Each path below is one point turned by a fixed rotation once a step. After each direction that follows a path, write how fast that rotation turns it, in deg/step (0 if it stays still).
Each turn is a multiple of 5 degrees from 10 to 175, or 0.
Each row of a path follows its step; steps can be skipped.

step 0: [  5.3 -10.9  -1.3 -11.0  -7.4 -18.8  13.7  19.0   9.8  -3.0 -16.6  -7.7
  -3.7 -30.7  -3.7 -14.1   3.2 -20.3  -6.0  13.6   1.8 -11.1 -44.6  13.1
 -11.7   2.9  20.2  10.1]
step 1: [ -7.6 -33.1   1.1  25.1  -0.1  10.8  -4.6   8.6  -5.2  17.4 -21.4  -4.5
  13.1 -14.3  -6.0   7.2  -1.6  18.4   0.1 -11.4  21.5 -29.3 -21.9 -10.4
 -14.1 -13.6   0.9  14.1]
step 2: [ 12.9  -2.7   9.4 -23.2 -18.9 -22.9  -5.6  22.0 -23.2  18.1 -31.1  -2.4
  13.7 -25.6   8.3   7.3  21.2 -11.2  -6.7  10.6  15.6  -6.6 -15.8   1.2
   0.5  15.9  -6.7   4.2]
step 3: [ -5.7  11.4  15.2  13.5 -18.3  15.4   9.3  13.8 -15.3  10.4 -36.3  -7.5
   3.9   9.3  -6.2  -1.3 -11.2  17.3  11.8  17.5  15.2 -22.0  -7.9  -4.2
 -15.8 -23.6 -27.9   2.5]
step 4: [ -1.7   5.5  22.9  -0.2 -12.5  -8.5  13.9   8.3 -20.7   8.6 -27.3  -4.2
  -0.2  -0.5  24.5   8.9  12.4 -11.6 -33.7  -8.3   6.6  15.6  -9.8  30.2
  -2.9   0.1 -21.2   6.4]
step 5: [-18.1  -2.2  22.8  -0.2 -15.1  11.7   3.1 -12.1   1.8  12.3 -34.8  -1.2
 -19.4  16.6  -0.4 -20.4 -19.9  30.7   8.3   1.9  10.4   0.7 -13.4  12.8
   6.9  18.4 -12.5  -0.7]
step 6: [ -0.6   9.1   9.2  13.4 -24.6   3.0   2.6   4.4   1.1  -0.3  11.6  -5.5
   3.9   0.3  -5.0 -14.9  26.2   5.0 -22.2 -10.0  26.3  20.4  -9.2  38.1
 -16.7  27.5 -16.9   1.7]
step 7: [-39.0   5.4 -15.7  13.3  -1.4   4.9   2.4   3.4  18.8   4.8 -11.2   0.0
   7.6  -5.5  11.1 -24.5 -28.2   7.5   0.2  18.0  20.7   6.8 -12.1   6.3
  11.9  29.0 -18.0   5.6]
step 8: [ -8.3 -11.8 -14.2   7.3 -33.1  12.7  -2.5   8.0  13.4   0.9   1.9  26.5
  12.7 -29.1   4.7 -16.3  24.9  13.8 -13.1 -11.8  -5.4  25.6  -0.2  12.7
  -4.6  -3.7 -22.0  10.0]
step 9: [-12.2  -9.6 -12.4  14.6  -1.5  -6.6 -10.6 -16.6  -2.8   8.9 -13.1  -8.7
  17.0 -14.8  14.6 -37.3  -4.9  -8.4  25.7  24.1  -9.8   1.0   7.5  12.7
   4.2  13.8 -13.3  28.1]
step 10: [ 21.4 -12.7  -8.8   7.4 -35.8  14.4   7.4   8.8   8.8   3.6  21.0   4.2
   6.3  -4.3  21.6  -9.8   6.7  13.4 -15.6  18.6 -19.5 -10.3 -11.6   9.8
   4.5 -13.8 -16.8  31.1]
Directions:
[ -9.0   3.0  -1.3   1.0   9.2  -1.5   4.2  -0.1 -13.4   1.9   4.7  -1.3
   7.8   0.9  11.7   2.5   2.9  -5.6  -0.9  -5.8  -0.4  -8.4   3.1   1.7
   4.8  13.4   1.6   6.6]  145
[  4.9   3.8  -6.6   4.3  -1.2  13.2  -0.5  -3.4  -5.3  -1.5   2.3  10.9
  -2.4   1.5  -9.2  -0.3   3.1  -0.7  -0.8 -13.9  -2.1 -10.7  -5.7   1.6
  -1.3  -3.0 -10.5   0.9]  155
[ -4.5 -12.4   0.7  -6.5   2.4   1.1  -4.0  -7.2  -1.8   9.6  -8.3  11.4
  -2.5  -4.1   1.9   7.1   3.0   8.0  -1.5  -8.8  -2.0   9.0   1.3  -5.1
   8.9   1.4   2.1  -1.1]  110
[ 5.0  2.3  8.1  6.1 -7.5  3.3 -3.7 -1.9 -2.5 10.7 -4.9 -2.1 -8.5  5.8
  5.5 10.3  5.4 -9.8 -1.2  9.1 -6.5 -6.3  5.1 -7.4  2.2 -1.2 -5.2  1.3]  45
